(in the rows, 128 means zero)
The same turns and mirrors carry the whole set onto itself, and each row onto the other rows of its family. Which rows share a family with each named row? Give them in list order.
These 28 rows form 7 families of 4 rows each.
K565: [109 134 139 163 102 108  88 130 129 103 102 112 134  98 110 104 100 129
 141 122 146 143 115 119 140 133 115]
K305: [126 125 149 132 152 108 110 118 135 145 129 124 151 115 150 113  54 136
 138 114 140 152  79 128 120 101  96]
K458: [105 131 123 156 118 104  95 139 148 102 113 113 125 117 115 105  97 133
 142 127 140 156 111 117 153 131 125]
K867: [147 112 147 142 133 111 141 149 141 153 106 116 141  80 127 120  71 139
 160 115 115 162  90 120 103 133 107]
K264: [111 137 147 158 115 119 101 144 134  93 102 118 131 109 109 113 103 121
 158 126 144 158 107 116 150 132 108]
K957: [133 125 151 130 131 126 100 115 138 147 130 113 148 113 151 111  51 137
 126 110 139 152  82 148 121 104 105]
K194: [121 139 162 142 104 128  87 137 148 122 118 104 104 131 144 130  77 146
 144 116 117 129 119 133 131 137 133]
K179: [131 112 157 137 115 115 134 146 127 164 108 108 138  72 127 121  79 139
 154 114 116 135 109 116 109 139 109]
K433: [126 130 169 141 135 118 107 150 156 112 128  97 100 138 131 127  78 148
 159 101 128 138 110 125 120 129 131]
K589: [138 129 138 152 124 102 129 145 128 156 111 128 137  73 122 117  84 150
 160 114 118 147  94 119 102 138 105]
K310: [129 122 149 132 155 128 113 113 128 140 125 114 141 112 161 113  60 130
 152 122 139 158  75 133 132 103 102]
K823: [130 124 137 160 120 110 100 129 141  96 106 117 132 114 116 119 104 122
 147 125 142 165 118 108 151 117 111]
K699: [121 134 145 132 119 118  90 107 137 157 121 115 144 112 154 109  57 129
 138 122 143 156  77 122 129 110  91]
K593: [138 129 144 147 141 114 149 146 133 153 106 103 145  82 128 120  77 144
 164 116 135 151  94 110 105 130 116]
K530: [123 130 166 136 139 125 109 111 109 149 111 109 149  94 157 125  62 139
 146 117 137 160  82 129 121 104  94]
K326: [122 135 175 151 117 125 102 139 154  97 115 110 110 116 148 135  84 140
 137 110 123 137 128 124 127 135 129]
K375: [127 120 150 139 135 117  99 115 129 157 126 118 150 109 154 111  55 133
 135 115 137 147  77 130 122  97  99]
K996: [136 123 138 138 132 115 131 140 125 170 114  95 133  88 120 107  58 144
 162 122 126 151  88 109 115 133 114]
K546: [122 142 175 141 109 124  87 154 148 123 125  93 109 135 137 123  75 136
 148 106 134 131 127 119 132 132 124]
K293: [130 132 170 136 126 118 114 139 160 113 118 108 109 139 134 138  76 151
 151 112 132 134 132 119 135 132 126]
K639: [105 132 145 152  97 124  92 142 129 102 103 117 123 103 107 116 101 126
 155 125 140 156 109 114 149 123 104]
K298: [126 130 150 131 127 111 102 117 122 146 118  98 145 105 154 106  52 138
 137 116 139 151  79 136 135 111  76]
K705: [137 119 149 143 122 109 137 143 134 164 102 118 138  76 126 113  69 146
 163 117 120 152  95 124 103 136 107]
K256: [122 140 139 162 123 117 104 148 128  86 101 122 141 106 117 115  92 124
 148 128 143 167 108 120 145 113 108]
K521: [119 136 169 124 116 138 103 145 150 114 121  99 113 143 141 131  71 136
 148 107 139 131 115 126 128 121 135]
K132: [122 137 168 139 123 129  93 154 152 111 127  97 112 140 139 132  80 136
 150 111 130 133 122 118 121 127 132]
K828: [121 136 143 157 114 111 102 147 124 104 101 122 130 101 119 109 112 119
 167 123 148 156 105 101 144 135 110]
K397: [134 123 138 140 116 112 132 145 123 159 109  95 126  80 128 122  72 145
 156 113 111 141  98 112 101 126  95]

The rest of the family of K293: K823, K298, K397
The rest of the family of K593: K565, K194, K310
The rest of the family of K458: K530, K326, K996
The rest of the family of K256: K179, K433, K699
The rest of the family of K132: K264, K375, K705

The same turns and mirrors carry the whole set onto itself, and each row onto the other rows of its family. Which rows share a family with each named row? Give them in list order.
These 32 rows form 4 families of 8 rows each.
K48: [128 110 165 155 138 119 151 118 111 110 139 178 155 122 128 133 128 133
 108 154 157 150]
K691: [125 135 147 151 160 165 106 146 120  82 161 127 135 116  82 152 150 135
 121 122 164 161]
K833: [132 120 171 156 130 124 145 113 110 120 130 172 142 124 130 132 127 132
 106 154 157 149]
K188: [122 127 155 177 160 137 134 133 101  83 153 137 118 149 111 124 131 142
 100 150 180 143]
K138: [143 152 139 162 157 159 116 153 119  88 165 127 134 126  82 141 152 138
 119 114 164 157]
K107: [115 150 175 178 157 138 114 129 106 108 135 165 166 116  94 137 130 153
 115 117 168 150]
K128: [135 150 139 154 155 158 109 144 117  87 167 124 140 129  86 139 143 138
 122 108 165 166]
K131: [117 110 170 143 149 147 128 123 112 122 163 137 148 133 108 118 160 140
 121 117 155 132]
K4: [147 128 162 158 130 117 158 122 106 119 140 175 152 134 128 125 126 138
 107 143 157 147]
K286: [152 159 139 167 138 137 128 131 115  84 135 161 137 119 107 154 111 131
 108 143 166 183]
K268: [153 156 156 167 133 129 130 143 114  87 131 169 140 110 104 144 111 121
 106 136 166 176]
K518: [134 124 169 174 147 133 129 128 102  80 141 136 111 155 110 132 127 132
 109 146 174 143]
K357: [153 124 134 133 132 146 150 129 120  90 169 145 121 132 117 129 146 112
 112 145 152 157]
K628: [152 121 136 132 127 144 141 126 118  96 164 132 118 136 121 132 142 117
 114 143 152 164]
K912: [148 137 148 137 138 157 139 137 116 106 152 164 168  96 115 140 149 124
 109 111 136 163]
K551: [119 140 177 177 148 130 111 138  96 103 142 162 170 125 108 139 136 155
 120 118 176 147]
K403: [130 114 168 150 120 131 154 120 109 118 144 179 148 128 124 129 118 136
 114 140 154 140]
K601: [122 110 161 135 149 155 129 123 107 110 165 129 147 138 110 132 158 154
 123 121 159 131]
K114: [149 136 149 137 134 142 132 138 130 116 153 169 170 101 100 150 151 130
 128 119 140 163]
K935: [142 143 149 128 136 151 132 140 118 118 156 161 174  95 104 143 141 142
 119 111 151 164]
K808: [128 128 162 171 152 124 123 132 108  92 149 139 119 154  99 135 126 150
 121 152 186 145]
K260: [126 135 166 172 154 135 119 127  97  87 152 133 122 152 109 124 127 138
 102 153 181 148]
K212: [146 151 148 151 161 152 105 147 113  80 152 121 140 123  91 147 149 140
 117 118 170 168]
K331: [117 114 166 141 154 144 132 128 115 114 169 134 146 122 108 125 164 145
 120 126 151 126]
K339: [125  98 162 143 149 146 138 116 115 114 165 133 159 126 102 121 152 146
 111 123 170 133]
K26: [156 149 137 174 139 132 134 143 116  83 135 171 143 129 101 150 116 127
 106 141 168 182]
K13: [118 138 170 183 161 131 115 141 109 110 137 161 168 117  94 146 134 160
 115 124 166 148]
K36: [156 126 139 124 134 154 149 131 125  93 155 136 115 123 106 135 132 120
 109 140 150 160]
K259: [130 138 173 169 155 132 102 132 109  95 139 176 172 121  96 135 144 162
 115 124 163 153]
K448: [143 136 143 136 130 147 135 129 127 120 146 167 162 102 107 148 145 133
 126 108 138 167]
K865: [148 167 149 167 139 134 126 153 112  86 136 167 128 124 109 153 120 128
 116 139 153 175]
K88: [144 126 137 141 135 150 158 137 118 101 163 126 115 131 116 137 130 110
 112 138 158 154]

The rest of the family of K357: K48, K188, K138, K114, K331, K26, K13
The rest of the family of K628: K833, K107, K128, K131, K286, K260, K448
The rest of the family of K935: K268, K518, K551, K403, K601, K212, K36

